[[ -1.7 -33.4]
 [ -2.0 -40.2]
 [-21.8 -49.9]
 [-23.6 -43.2]
 [ -2.7 -75.3]
 [-16.9 -65.5]
 [ 15.0 -20.9]
 [ 19.7 -54.4]
 [ -2.8 -74.7]
 [  1.5 -67.3]]
=>
[[-33.4  -1.7]
 [-40.2  -2.0]
 [-49.9 -21.8]
 [-43.2 -23.6]
 [-75.3  -2.7]
 [-65.5 -16.9]
 [-20.9  15.0]
 [-54.4  19.7]
 [-74.7  -2.8]
 [-67.3   1.5]]

[[ -7.4   7.4  -4.1   9.2  -0.4]
 [ -5.5 -41.6  54.1 -62.8  28.2]
 [  8.4  45.1 -59.5  69.2 -33.2]
 [-17.4 -42.6  61.0 -69.1  39.5]
 [ -6.6   3.6  -1.0   2.8   3.4]
 [  0.2  27.3 -34.0  39.6 -15.1]
 [ -3.6 -26.5  34.3 -40.2  18.4]]
=>
[[  7.4  -4.1   9.2  -0.4  -7.4]
 [-41.6  54.1 -62.8  28.2  -5.5]
 [ 45.1 -59.5  69.2 -33.2   8.4]
 [-42.6  61.0 -69.1  39.5 -17.4]
 [  3.6  -1.0   2.8   3.4  -6.6]
 [ 27.3 -34.0  39.6 -15.1   0.2]
 [-26.5  34.3 -40.2  18.4  -3.6]]

[[-15.8  -4.1  63.5 -33.1  -0.7  -1.5   6.5  -3.3  12.2]
 [-22.7   3.6  63.5  -1.1 -20.7 -18.8 -13.0  15.0  12.2]
 [ 25.8  -1.2  63.5  -7.5  11.3  -8.0  12.0   8.9  -9.8]
 [ 25.8  -3.2  63.5   5.3  15.3 -10.2  12.0  15.0  -9.8]]
=>
[[ -4.1  63.5 -33.1  -0.7  -1.5   6.5  -3.3  12.2 -15.8]
 [  3.6  63.5  -1.1 -20.7 -18.8 -13.0  15.0  12.2 -22.7]
 [ -1.2  63.5  -7.5  11.3  -8.0  12.0   8.9  -9.8  25.8]
 [ -3.2  63.5   5.3  15.3 -10.2  12.0  15.0  -9.8  25.8]]

[[ -7.6  -3.5   2.8  -6.1  -9.6]
 [-50.3  13.5  24.4 -49.0   8.3]
 [ 23.0   6.2  25.4 -35.7   0.0]
 [-18.3  -7.2  -9.3   7.1  24.2]
 [ 13.2 -30.2 -15.5  30.8  18.5]
 [-59.7  -4.7   2.9   4.8 -26.9]
 [ -0.7  -3.3 -13.5 -21.3  17.5]
 [  5.9 -22.6  31.2   0.0  13.8]
 [-39.3  -3.4   3.3 -17.7  33.3]
 [-17.3  -3.2   5.2  11.9  -3.5]]
=>
[[ -3.5   2.8  -6.1  -9.6  -7.6]
 [ 13.5  24.4 -49.0   8.3 -50.3]
 [  6.2  25.4 -35.7   0.0  23.0]
 [ -7.2  -9.3   7.1  24.2 -18.3]
 [-30.2 -15.5  30.8  18.5  13.2]
 [ -4.7   2.9   4.8 -26.9 -59.7]
 [ -3.3 -13.5 -21.3  17.5  -0.7]
 [-22.6  31.2   0.0  13.8   5.9]
 [ -3.4   3.3 -17.7  33.3 -39.3]
 [ -3.2   5.2  11.9  -3.5 -17.3]]

[[ 15.8 -22.2  -1.8]
 [ 33.6   0.0 -47.4]
 [  6.6 -29.5   6.2]
 [ 19.2 -25.4  16.3]
 [ -8.6 -65.6  44.7]
 [-37.5   7.8  26.3]
 [-34.4  30.6 -24.4]
 [ 26.9 -34.9  24.1]
 [ -7.9  41.2 -43.0]
 [ 10.7 -15.8  17.7]
 [  4.8 -11.7  -0.9]
 [  2.9 -12.8  27.1]]
=>
[[-22.2  -1.8  15.8]
 [  0.0 -47.4  33.6]
 [-29.5   6.2   6.6]
 [-25.4  16.3  19.2]
 [-65.6  44.7  -8.6]
 [  7.8  26.3 -37.5]
 [ 30.6 -24.4 -34.4]
 [-34.9  24.1  26.9]
 [ 41.2 -43.0  -7.9]
 [-15.8  17.7  10.7]
 [-11.7  -0.9   4.8]
 [-12.8  27.1   2.9]]

[[ 37.2  24.7 -70.8]
 [-61.5 -65.6 -33.2]
 [ 19.2  24.7  35.0]
 [ 19.2  25.3 -13.0]
 [-21.4  24.7 -10.6]
 [ 19.2  24.7 -73.8]
 [ 19.2  24.8 -13.0]
 [ 19.2  35.5 -13.0]]
=>
[[ 24.7 -70.8  37.2]
 [-65.6 -33.2 -61.5]
 [ 24.7  35.0  19.2]
 [ 25.3 -13.0  19.2]
 [ 24.7 -10.6 -21.4]
 [ 24.7 -73.8  19.2]
 [ 24.8 -13.0  19.2]
 [ 35.5 -13.0  19.2]]
